Where one turn sends some rows of the set: a few examples, then the rows asked:
tamez: [-31 -22 -15  10 -13 -25 -23 -19  20  27  21  17  46 -11  14 -11 -38  22
   0]
Vepil: [  9   2  21   8   8 -39 -41   5  13   7   6  23  -4 -18   2  -2  -8 -20
 -31]
meku: [ 24 -38  -1  21 -40 -11   6   4   6 -15  23   7 -21  -4  30  18   1 -10
 -19]
mufu: [-30  23  -9 -11  -9  36   4 -33  32   4  -9   4  11  16  35  14 -24  19
  -3]
notan: [ 13 -52   4  19 -42  -7   5  16  14  11  12  -2  -7  -8  40  25 -11 -10
   4]
mev: [-10  12 -15 -26  -7 -13  34 -51  33  -6  10   2  33  15 -17   0 -13  -3
  -5]
guve: [ 29 -32  -5  16 -29 -19  20   3   5 -14  35   5  -1  -2  24  22   6 -17
 -12]
nufu: [-21  -5  -7   8 -29  20   4 -55  31  -5 -33  -1 -25   8  -8  -3 -24   9
 -17]
Zum: [-22  -8  -5 -15 -40   0  -3 -51  37 -11 -22  11 -21  11 -10 -12 -25  14
 -28]
ruf: [ -3 -21 -15  27  -6  -8   8  19   3  10 -11  35 -38 -14  15 -25 -36  -8
   4]
Pobu: [  5 -12  25   3   8 -49 -33  11  20  28   1  13  16 -21  -2   1 -15 -26
 -10]
vike: [  0  -3 -20  23  17  -3  26  24   0  17   6  29  -6 -11  25 -12 -31 -13
  22]
refil: [-11  -3  -6 -15 -20 -31 -40 -23  -7 -19  21  16  20  -6  14  -9 -22  37
 -16]
ronug: [-12 -17  -2 -38 -36 -30  15 -49  34  -3 -18  -6  11   9 -28  -8 -24   2
  -3]
ziset: [ -8  10  -3 -26  -5   3  27 -42  16   2 -20 -27  31   9  -2  20 -16   2
  30]
nup: [-22   1   6 -15 -26  27  -4 -37  18   2 -44 -21  -8   7  19  18 -28  19
  16]
vopu: [-17  -3  12 -12 -21  30   0  -3  28   1 -48  -5 -29  -2  15  17  -1  16
  15]
vut: [-29 -29 -14   9 -20 -33 -24 -22  22  23  19  18  40 -12   4 -17 -38  21
  -5]
ragal: [-22  21 -13   8   0  37  22 -44  26   6 -15  -7  12  12  17  17 -19   7
   6]
zade: [ 21 -58   2  14 -44 -27  14   8  15   6  16  -3  -3  -8  20  18  -7 -18
   0]
ked: [  6  -5  -2  -4  -1  -7   0  32 -18  -1 -14  17 -27 -12  35  -5 -31   4
  28]
laro: [ 19 -46   0  15 -31 -16  20  14  13  11  24  -6  12  -7  34  28  -6 -18
  11]
sibab: [  9 -19 -20  17   5 -32  31  11   2   7   6  31 -14 -13  -8 -26 -28 -21
  10]
miv: [ 16 -22  -2 -10 -13 -37   5  19 -17 -10 -15  19 -34 -13   1 -20 -28  -5
  17]
Teve: [-13   4  -7 -14 -14 -23 -39 -19  -8 -15  23  14  26  -5  24  -3 -23  39
 -10]
Niv: [ -9   2  -7 -17 -12 -34 -31 -23  -8 -17  27  14  32  -4  14  -5 -20  34
 -10]
tubad: [-21  14  -5 -33  -4   7  22 -32  30  13  -5 -13  43  13  17  19 -22   7
  23]
Laz: [  1 -19   8 -25 -26 -18  21 -22  30 -11 -37  -6 -19  -3 -38   1   9  -3
   7]
roku: [  0   0  -8  -5   1  -7  47 -26  38  -1 -10   3   8   1 -36   4  14 -16
   6]
mafa: [ -1 -13  27   9   2 -35 -46  15  20  29  -8  14   1 -22  11   2 -19 -18
 -13]
mamo: [-34 -28 -13  13 -21 -23 -30 -19  21  25  15  18  34 -12  14 -14 -40  25
  -5]
lenu: [  4  11  22  12  15 -23 -44  12  12  13   6  22  -1 -16  21   6  -9 -15
 -25]
Kot: [ 11  12  19   7  21 -36 -31   7  11  12  16  20  13 -16   8   5  -5 -23
 -21]
Silil: [-15 -14   1   7 -27  15  10 -22  42  -3 -40  11 -41  -3 -19  -4   1   2
 -13]
vas: [ 22 -26  -3  21 -27   0  12  10   4 -10  30   5  -6  -2  45  28   2 -10
  -9]
Lel: [  0  -3  24   6  15 -32 -37  17  19  34   1  12  19 -20  17  10 -16 -21
  -4]
luz: [ -7 -17   3 -25 -34 -14  11 -53  20  -9 -37 -20  -5   6 -27   0 -20   4
   6]
dula: [-33  -8   4 -23 -39  19 -15 -31  35   7 -36  -3 -10   9  24   5 -35  25
  -1]
sivon: [ -3  12   3 -24   7   8  37  -8  25   3 -18 -14  20   2  -3  25  12  -3
  34]
bup: [ -7   4 -15  -2  -8  -5  37 -61  28  -6  -9  -7  14  11 -29  -1 -13  -8
  -4]
tav: [-19  16  -5   8   6  41  25  -7  36  11 -21   4  -2   2  17  21   5   3
  13]
poma: [ 19  -4  -8 -13  10 -32  23  24 -20  -4   3  13  -3 -10  11  -7 -22 -10
  34]

vike moves to poma
Kot moves to Pobu
Now these:
tamez moves to Niv
meku moves to notan
nufu moves to nup
Zum moves to dula
Silil moves to vopu

Where one turn sends some rows of the set: a few examples, then the rows asked:
mezi: [ 37  44 -31 -16   9   0   2  -7  -1  23 -28  37  24  -1 -13]
sapir: [ 43  49 -17   4  -6   2  -8 -18  10  16 -38  24   9  16 -27]
Dufa: [ 15 -36 -17   0  -2   4  15   6   5  21 -28  31 -44  28  -5]
fubup: [  9 -46 -20   3 -21 -14  18  -3 -13  30 -25  18 -38  13  -1]
Lopub: [  3  28  -1 -30 -10  16  11  14  -9  29 -49  13  38 -21 -53]
mabo: [ 12 -60 -19   5 -15 -15  14  -3 -12  13 -31  18 -24  15 -12]
napo: [ 12  13  -8  -1 -16  47   5 -14   2  38 -25  39  -1 -29 -43]
gofut: [ 37  28 -20  -5   5   0 -13   3 -17   5 -46  31  41   8 -14]
vutuv: [  9  30   4  11 -50  25  -8  -4 -12  47 -30  22 -17 -15 -30]
dofe: [  5  44   8 -16 -30  12   5   9  -4  37 -51   2  17  -9 -53]
som: [  2 -18  -2 -28   8  32  11  12 -16   2 -56  44  25 -13 -38]
Fopu: [ 13 -52 -19  -6   2  -8  11  15  -4   6 -32  33 -24  27  -8]
zelu: [  6  39   1 -25 -15  20  13   4   3  36 -45  10  22 -17 -57]
guf: [ -2   0  -6 -38 -45 -55   9  14  -7   6 -39  23   4  -2 -46]
Vomav: [  4  31   0 -29 -29 -15   8  10   1  23 -45   4  32 -14 -65]
sim: [ 12 -33 -14   0 -14  -9  10  13  -4  22 -29  26 -45  32   0]
girag: [ 14 -48 -20  -6  -8 -24  11  11   3   6 -29  29 -31  29 -14]
Kap: [ -1  26  11 -16 -61 -25   0  14 -17  29 -48  13 -24  10 -26]
muz: [  7 -12 -16 -15  -4  29   4   1 -14  19 -28  46  34 -38 -42]
gukol: [  7 -24 -10  -7 -26 -10 -11   7 -16  -3 -37  33  43 -24 -57]
nid: [ 11 -38 -19  -8 -15 -26  12  14  -1  18 -25  27 -39  29  -4]
zuvo: [ 11 -51 -22   2 -20 -22  18  -8  -6  20 -24  17 -33  15 -12]
bobi: [ 37  47 -14   2 -19 -15 -17   3 -17  19 -42  21  19  17  -8]
pasod: [  2  41   3 -26 -36 -10   6  16  -9  36 -46   2  23 -12 -50]
moper: [  3  15  -4 -29   1  47  24  -2  -2  35 -40  43 -12 -16 -27]
lila: [ 13 -45 -22  -8   7   1  18  11   0  17 -27  37 -32  22  -4]
keser: [  3  24  -5  -6 -67 -27  -7   4 -15  40 -20  18  -8 -17 -33]
puvuv: [  5  22   3 -24 -18   2   4  13  -5  16 -54   7  42 -13 -63]
Veriz: [  7  -3 -10  -9 -55 -43  -9   0  -4  10 -25  22  18 -17 -60]
migu: [ 12 -47 -17  10 -14   2  16  -7 -11  26 -30  18 -37  15  -5]
Venu: [ 10 -58 -24  -1  -6  -6  20  -2 -14  20 -27  25 -22   8  -6]
moz: [ 42  29 -22  -3  -3 -21 -12 -11   8  -4 -39  26  32  14 -38]
per: [ 13 -52 -23   3  -6   2  22 -10  -4  23 -25  23 -32  10  -9]
detu: [  7  34  10 -10 -36  24  11  -7   5  39 -44  22 -39   5 -33]
tevok: [  4 -25  -4 -30 -14 -19   6   7  -1 -17 -53  32  27  -4 -64]
dabag: [ 35  42 -30 -19 -12 -38  -3  -2  -2  17 -27  28  26   6 -18]

sim moves to Dufa
napo moves to muz
dabag moves to bobi
Now these:
fubup moves to migu
detu moves to moper
pasod moves to dofe

Where one turn sends some rows of the set: a few examples, then the rows asked:
sodiz: [-20   4 -23  -6  11   6   5 -19  -2  58 -14  82 -34]
buv: [-13  26  -7 -20  22   2  -5 -24  -5 -31 -11  73 -47]
sud: [-12   3  39  -3  18 -12  -1  -8  16  42 -18  71 -15]
Kek: [ -5  16  -5 -15  22  -9 -13 -27  -8 -29   8  39 -10]
simip: [  5  13  18  -7 -14  -9 -34 -56 -10   9 -43  46   0]
tesed: [-18  21   6 -16  -4 -35 -38 -47  -8  36 -26  75   3]
tun: [-41  16  12   5  36   2  28 -67 -10  36 -40  79 -21]
Pas: [-31   9  35 -27  17   3   3 -82 -19  48  -8  56  -5]
bikar: [-18  -3  14 -31  26 -11   4 -67  16 -23 -21  67  21]
fibip: [-30  19  16 -17  19 -12  12 -92 -30  27 -26  59   5]
tesu: [-19   6   6 -14  27 -11 -20 -17  -8 -20  18  78 -12]
Zuze: [-21 -26  -3  -9  25  42   1 -53  27  -2 -27  79 -17]
Suma: [-16  11   1   3  17  13 -36 -23   7 -22 -14  67 -39]
zame: [-14  -9  23 -56  24   7  12 -60  19  -4   3  59   4]
voda: [  0  16  12 -52  -4  -4  12 -42 -33  22  -9  94 -31]
nas: [-32  20  26   1  31   5  21 -71   4  41 -42  43 -21]
fimuk: [  5  18 -23   8  18  -9  37 -29 -18   4 -39  53  -6]
Bizu: [-11  16  13 -11  15  12 -32 -23  13 -18  -8  52 -46]
Zenu: [-12   1   9 -24  25   1 -17 -13  -7 -11  29  64 -22]
Gul: [ -3  33 -13 -50  -6 -25   4 -53 -24  33 -12  55 -16]
suzem: [-16  22 -29  20  11 -18  -5 -33   3  35 -48  59 -11]
puvil: [-20   5  26 -31  28   8  11 -57  43 -12 -36  66 -20]
mig: [ 12  13 -20  -7  13   5  42 -29 -16  16 -26  37 -17]
roz: [-10  15 -15 -18  18  20  -7 -25  -8 -23  -3  69 -54]
bega: [ -3  23 -17 -10   4  -2   4 -32  10  49 -28  25 -29]
zevep: [ 10  -2   9  -5 -19  14 -36 -55 -13  19 -32  40  -7]
gasiz: [ -9 -29  -3 -33  18  31   1 -65   8  -3   3  54   8]
ges: [-33  10  13  -9  31  23  33 -65  -9  51 -24  58 -33]
kuvom: [-12  -9   3 -37  25  39  22 -56  29  -1 -20  55 -30]
melaz: [-22  33   2 -20  17 -31  14 -19   9  46 -27  77 -30]
ladu: [ -9   0  -3 -26 -13   0 -35 -47 -10  57  -3  55 -14]
Zoku: [-10  10 -40 -18  -6 -10  -8 -53 -37  33 -17  80  -7]
rarek: [ -6   8   0 -34  -4  -2   5 -41 -41  18 -15 112 -23]
Zakud: [-38  -1  18  -4  19   1  -6 -84 -28  40 -18  80   7]
Gor: [-26   1   2 -15  16  15  10 -91 -36  39 -12  53  -2]
sis: [-24 -26  -4 -21  25  12   0 -61   5 -12  -7  92  17]
dup: [-25  -4  -3 -12  29  14  17 -57  24 -22 -43  89 -11]
sobi: [-35   0   5  19  29  23  12 -70  -6  46 -39  57 -17]
ruta: [ -6   4 -17  -4  20   2 -18 -28 -14 -27  12  47  -9]
Pifab: [-14 -13  24   9  14   3  -7  -6   8  46 -13  80 -13]

melaz moves to tesed
Kek moves to buv
Now these:
gasiz moves to kuvom
mig moves to voda
ges moves to Pas

Where one turn sends some rows of the set: a few examples, then the rows asked:
dig: [-51  22   3  10  -5   2  17  18 -40   6  18   4]
Kupif: [-64  38 -13 -23   0   0 -30 -19   8  43   1 -12]
nibi: [-24  -6  42   7   8  -1  21  -9   2  44 -11 -18]
Nopaf: [-63   9 -30   4 -39  -3  24 -32  -5  46   2  -8]
kofin: [-73  27  21 -25 -38   6  11 -33 -28  22 -58   4]
sed: [-16  10  13   4 -34  19   8  -3 -23  -2 -44 -13]
tegif: [-22  -9  39   7   3   5  16 -12   6  43  -9 -21]
Vumap: [-84  36  -3 -30   1   6 -14  13 -14  33 -15 -31]
tal: [-54   9  23 -61  -2  22 -13  -1 -12  26 -12 -24]
bevof: [-21   3  25 -51  -9   8  32 -15 -16  16   1 -23]
motaz: [-51  39  20   0 -47   9 -11 -43   0  36 -29  13]
Bapiv: [-86  17 -13 -34  10  -1 -16 -14  -7  37 -34 -23]
zisa: [-41 -16 -27   2  -3  12  -2 -43 -16  13 -15   5]
naf: [-22  -1  23 -52  -7   5  33 -21 -15  17  -4 -22]
tubor: [-80   3 -25  -3 -28 -11  40 -22 -22  40 -17 -10]
savo: [-45   7  32 -21  16   4 -26 -19  14  50  -8   0]
kav: [-76  42  -3 -24  16 -20 -12 -12  -4  41  -1   2]
biz: [-39   3 -17   7 -26  34  -7  -2 -22   7   7 -20]
sisu: [-72  12 -23   2 -46   7  31  -4 -18  39   0 -24]
geluv: [-67  41  25 -19 -53  21   3  -9 -29  20 -37  -9]
besa: [-71  22 -16   7 -31 -16  38 -10 -18  42  11  -2]
feda: [ -7  15   6   0 -23  -3  10 -35 -14   2 -32  17]
vakob: [-63  51  35   1 -34  -9   6 -23 -16  33 -22  25]
Buse: [-49  18  41 -18  16  -1 -18   0   5  47   2   1]
marik: [-28  11  21   2 -14  -5  27  -4 -34  -1 -53   5]
kediz: [ -9  34  20   4 -27  -4  16  -4 -23  -1 -13  14]
nariv: [-62   5  27 -64  12   7  -3  -7 -17  26 -20 -13]
segib: [-63  -5  -7   0  16 -15  28 -16 -41   7 -18  16]

nibi moves to naf
kav moves to Bapiv
tal moves to Buse
Now these:
dig moves to segib
geluv moves to vakob
marik moves to feda
sisu moves to besa

Where one turn sends some rows of the set: a few examples, then the rows asked:
nasu: [ 34  32 -25 -40   9  -5  15 -11 -26 -11 -16  -5 -23 -14  11  19  52 -15
  27  -4  22  10 -34  17 -14 -12  -7 -12]
Boto: [ 28 -68   5 -35  21 -12   3 -19 -15 -15   5  -3   2   7  -9   5 -74 -27
   1 -22   5  15 -17  18  -2  -5   1 -16]
bado: [-10  24 -11 -58  34 -31   8  -6 -15  -9  23  -4  18   4 -12  -4  44 -28
  19 -50   5  16 -14   7 -21  23   1 -19]
fesos: [  3  -3 -43 -20  10  -8   5  -1  -9  -7  -5 -13  -7  13  20   6 -45 -27
   6  -1   4   6 -31  -3  50  14 -40 -61]
tif: [ 34  17 -42 -35   6  -6   7  -8 -29 -12  -3 -10  -3 -17   0   1  60 -30
  26 -23  22   7 -26  26 -20 -14   4 -15]
Pup: [ -3  43 -10 -47  28 -24  -3   8 -10 -12  10  -7  22  -4  -8   5  45 -27
  22 -39   2  17 -19  -5 -14  13   3 -13]
tusu: [ 29 -54   7 -30  31   1   1 -28  -9   2  12   3  -8   5 -13   5 -77 -19
   1   0   7  11 -26  21  11  -2  -3 -29]
mepen: [  0   0 -25 -41  12 -22  16 -19 -16 -11  18  -9 -16   0 -14   9 -76 -33
   1 -36  -7  10 -13  33  48  29  -4  11]
Bib: [ -4  15 -12 -33  42  -5   6 -42 -14  -5  21   0 -30  24  -6  10  43 -13
  46   5  22  14   5  10  -1  -3  11 -32]
moruz: [  2  26  -4 -30  31  -9  -1 -23 -14 -23  -1  -8 -26  22   6  23  42 -11
  51   2  15  16   4  -7  -8 -16   9 -15]
posuf: [ 38 -24  12 -33  19 -11  -4 -15  -8 -14  21 -20   8  26  -2  -4 -57 -25
  37 -25  25 -26 -25  18  22 -41  14 -13]
sufer: [ 47   3 -55 -73  13 -12  15 -26 -29 -28  -3   1   1   1   7   7 -11   1
 -36 -19  17  12  13   1 -26  20  -7  -4]
Sido: [ -4 -17 -34 -45   2 -26  22 -15 -31 -26 -20   0  -7  24  20  15 -54 -34
   6  -8  19  28 -12  -9  40  33 -21 -43]
gini: [ -4  -1 -21 -34  28 -18   0 -26 -21 -27  15 -11  -6  24  -6   3  48 -29
  49 -25  21  18  17   5 -17 -10  22 -16]
Fus: [ 53  24 -59 -60  18   6   6 -29 -24 -11  -3   7   3  -8  -3   6 -10   2
 -33   7  23  13   7   1  -9  20   5 -12]
lup: [ 52  18 -51 -58  13  -3   4  -7 -15 -25  -7  -9  -3  -6  16  11  -7   9
 -34 -13   4  -2  -3  -4 -24   0 -26  -6]
ded: [-15  28  -2 -66  39 -29  19 -20 -16   0  24   5   1   9 -10   3  38 -21
  16 -34   9  20 -17   9 -14  35  -4 -25]
mifu: [  2  -4 -34 -34   8 -22   7  -8 -13 -16  22 -17  -5  -4 -16   1 -70 -40
   2 -49 -12   4 -13  34  44  19  -4  11]
sukin: [ 10  21 -27 -25   8 -12  -2  -3  -8 -12   7 -16  -9 -11 -13  13 -73 -33
   7 -25 -11   5 -19  23  54  15   1  16]
duven: [ 37 -15  16 -36  25  -4   1 -30 -10  -2  21 -11  -1  27  -8  -2 -61 -21
  37  -5  33 -19 -25  19  32 -30  21 -18]
Zaz: [ 36 -31  13 -44  19 -14   3 -29 -19 -15  18 -12  10  30 -11  -5 -60 -31
  38 -22  37 -14 -13  19  22 -26  32 -10]
viguv: [  8   7 -30 -29   2 -20  -1   2 -13 -21   8 -21  -2  -9 -11   9 -71 -38
   6 -43 -14   5 -15  24  44  12   0  21]
piza: [  4  16 -21 -35  14 -16  10 -13  -9  -8  14 -12 -23  -5 -10  14 -76 -28
   3 -24 -11   5 -22  28  53  22 -10  10]
veso: [-11  -5 -10 -41  38 -21  13 -35 -17 -19  24  -8 -29  32   4   7  44 -15
  44 -22  13   9   8  12 -19  -8  -4 -26]
Lelop: [ -2  58   0 -48  34 -16   0   1  -9  -2   7  -2   7  -5  -7  14  40 -18
  22 -17   5  18 -25  -7  -4  17   2 -16]
det: [ 20   1 -32 -56  19 -14  32 -36 -31  -2  11   1 -31  -2   5   2  51 -18
  18 -21  25   9 -26  39 -21   6 -14 -27]
Metig: [  9   0 -49 -22  -3 -10  -3   1 -26 -22 -24  -6  19   7   5   7 -45 -45
  13   0  20  28 -13 -14  51  22   2 -43]
ped: [ 40 -14  21 -41  15 -12   0 -19 -16 -20   4 -14   4  27   0   8 -63 -22
  41 -11  32 -13 -22   9  24 -35  24  -2]
gonu: [  3  15 -20 -19  29  -7 -13 -11  -7 -19  14 -18 -10  17  -1   6  51 -20
  51 -16   9   4   3   1 -11 -26   7 -22]
riz: [ 52  10 -72 -49  19   6  -4 -19 -16  -9  13  -4  15 -11  -7 -12  -1  -6
 -34 -15  13  -1   5  11 -15  10  -3 -21]
meb: [ -1 -27 -58 -26   8 -14   5 -11 -22 -10   6  -8  16  15   1 -13 -41 -47
   5 -19  17  16 -13   9  46  27 -16 -62]
zipoz: [ -9  48   3 -58  42 -20  13 -16 -10   5  17   6  -7   3  -7  14  36 -12
  18 -15   7  19 -25   2  -6  29  -8 -25]
daris: [  2 -21 -43 -30  -4 -27   5  12 -19 -34 -17 -21   8  18  27   7 -43 -38
   7 -31   2  11 -18 -10  30   8 -35 -41]
Zof: [ 37 -56  -6 -20  17  -2 -15  -7 -13 -13   2  -8  21  -3 -17  -1 -69 -35
   5 -17   6  15 -18  13   4 -15  14 -14]
gis: [ 41 -39   4 -15  18   3 -16   0  -3 -12  -5 -12   7  -6  -6  11 -71 -22
   6  -5  -3   9 -30   5   8 -23  -1 -14]
Tizot: [ 45   9 -59 -59  27   3  10 -26 -12  -5  17  -3 -11  -2   7  -3  -7  10
 -38 -10   7  -8  -5  14 -17  11 -31 -27]
vinur: [ 36 -34  13 -26  23   4  -5 -18 -10  -5  -7   2  -5  -1  -9  17 -78 -19
   6  13   7  20 -27   6  15  -7   8 -15]
Segir: [ 31 -28  22 -48  22 -17  11 -28 -14 -14  19 -13  -8  36   4   4 -63 -18
  35 -19  28 -20 -23  19  19 -31   8 -13]
mise: [ 27  25 -25 -50  19  -3  26 -35 -32   2  -3   7 -31  -9   0  14  47 -15
  23   5  32  16 -30  28  -8   7   1 -23]
muli: [ 25  -3 -38 -54   7 -20  24 -24 -39 -18  -1  -3  -9  -6   1   3  55 -29
  23 -34  29  15 -16  31 -29   1   3 -12]

mise moves to tif
Tizot moves to lup
mepen moves to sukin
Now these:
meb moves to fesos
Pup moves to ded
Boto moves to vinur
moruz moves to gini
posuf moves to Segir

